[128  87 102  96 142 114 128 145  90 120 108 110 149 132 136 128 134 189
 188  91 167  58  89 166 117 140 148 167 110 116 140 140 116 144 131 157] -> k701
[128 134  84 160 156 128 102  96 142 114 158 145  90 120 108 164 149 132
 128 127 128 189 188  91 167  58  89 128 128 122 129 164 154 138 199 126] -> k866
[110 162 134  84 160 156  87 102  96 142 114 158 145 128 128 128 164 149
 132 132 136 127 128 128 139  91 167  84  42 148 158  80 131 117  75 128] -> k709
[128 134  84 160 156 128 102  96 142 114 158 145  90 120 108 164 149 132
 128 149 128 189 188  91 167  58  89 128 128 122 129 164 154 138 140 128] -> k389
[128 134  84 160 156 128 102  96 142 114 158 145  90 120 108 164 149 132
 128 127 128 189 188  91 167  58  89 128 128 122 129 164 154 138 140 128] -> k258
[110 162 134  84 160 156  87 102  96 142 114 158 145 128 128 128 164 149
 132 136 127 134 189 188  91 167  58 130 149 139 114  80 119 155 128  74] -> k660
q: [128 134  84 160 156 128 102  96 142 114 158 145  90 120 108 164 149 132
 128 127 128 189 188  91 167  58  89 128 128 122 129 164 154 138 140 128] -> k258
q: [110 162 134  84 160 156  87 102  96 142 114 158 145 128 128 128 164 149
 132 132 136 127 128 128 139  91 167  84  42 148 158  80 131 117  75 128] -> k709
shift +1: [ 87 102] -> [ 88 103]
all k701: [140] -> 25 30 31

[147 167 109 160 112 154 156 122 126 109 106 159 134 171 109 130 117 106
 108 135 130 148 138  79 148 120 127 146 143  71] -> k787
[141 163 119 182 109 179 173 118 118 116 116 150 115 179 102 129 102  99
 123 120 117 149 157  47 163 103 123 155 143  65] -> k144
[116 118 143 155 127 161 147 122 117 138 145 110  99 135 119 127 109 122
 150 106 110 125 153  89 147 105 122 139 128 127] -> k397
[144 148 110 113 123 147 118 136 137 114 107 152 136 133 130 129 141 126
 103 150 146 136 108 147 117 147 133 123 133 114] -> k903
[113  94 142 146 144  95  97 135 132 143 144 103 129  87 147 127 143 151
 140 127 129 109 112 184 104 141 131 109 114 183] -> k81
[146 154 107 116 122 107 120 131 138 111 103 156 157 138 128 129 142 124
  99 152 148 139 108 146 119 148 133 125 136 107] -> k31
[110 101 148 132 136 138 129 126 121 145 151 100 104 113 131 126 120 135
 155 108 112 117 141 123 132 115 125 128 119 155] -> k408
[145 147 108 106 124  98 111 133 140 113 106 153 160 128 134 130 146 130
 100 153 149 135 103 161 111 152 135 119 132 119] -> k919
all k903: [147] -> 5 23 25
q: [147 105] -> k397

[165 136 160 177 173 137 117 167 178 166 163 162 142 176 159 131 163 144
 137  66 181 185  62 165 126 104 111  46 159 150 175 159 136  92 142 116
 134 148 139] -> k33
[109 125 112 112 104 124 133 108 103 109 110 110 110 103 112 127 110 120
 125 159 101  99 162 109 129 140 112 170 112 117 121 112 112 146 122 135
 110 122 160] -> k810
[165 136 160 177 173 137 117 167 178 166 163 162 142 176 159 131 163 111
 137  66 181 185  62 165 126 104 158  46 159 150 144 159 136  92 142 116
 163  53 173] -> k224
[110 125 112 102 110 124 133 110 103 109 110 110 122 103 112 127 110 120
 125 159 101  99 162 109 129 140 112 110 110 117 121 112 125 102 122 135
 110 122 160] -> k64
q: [109 125 112 112 104 124 133 108 103 109 110 110 110 103 112 127 110 120
 125 159 101  99 162 109 129 140 112 170 112 117 121 112 112 146 122 135
 110 122 160] -> k810
howmany k64: [110] -> 9
all k810: [112] -> 2 3 14 26 28 31 32
howmany k64: [109] -> 2

[163 177 139  87 132 128  82 132 150  95 137  75  69  98 129 122  94  96
 154  82  85 145 114  92 130 133 139 104 134 178 117 161] -> k779
[132 177  87 128 139 163  72 127 155 104 158  76  55 129 144 117  91  99
 159  88  62 157 115  99 138 150 117 107 103 161 124 165] -> k611
[131 171 102 117 127 171  81 121 186  85 168  72  43 132 148 111  92 103
 133  62  62 160 120 103 139 156 129 110  92 149 104 167] -> k882
[127 153 112 103 115 174  84 112 163  95 177  71  23 129 152 102 101 105
 120 109  75 159 129 111 109 163 135 117  90 114 101 168] -> k918
q: [132 177  87 128 139 163] -> k611
howmany k918: [177] -> 1
shift +1: [87] -> [88]
shift -1: [ 84 112] -> [ 83 111]

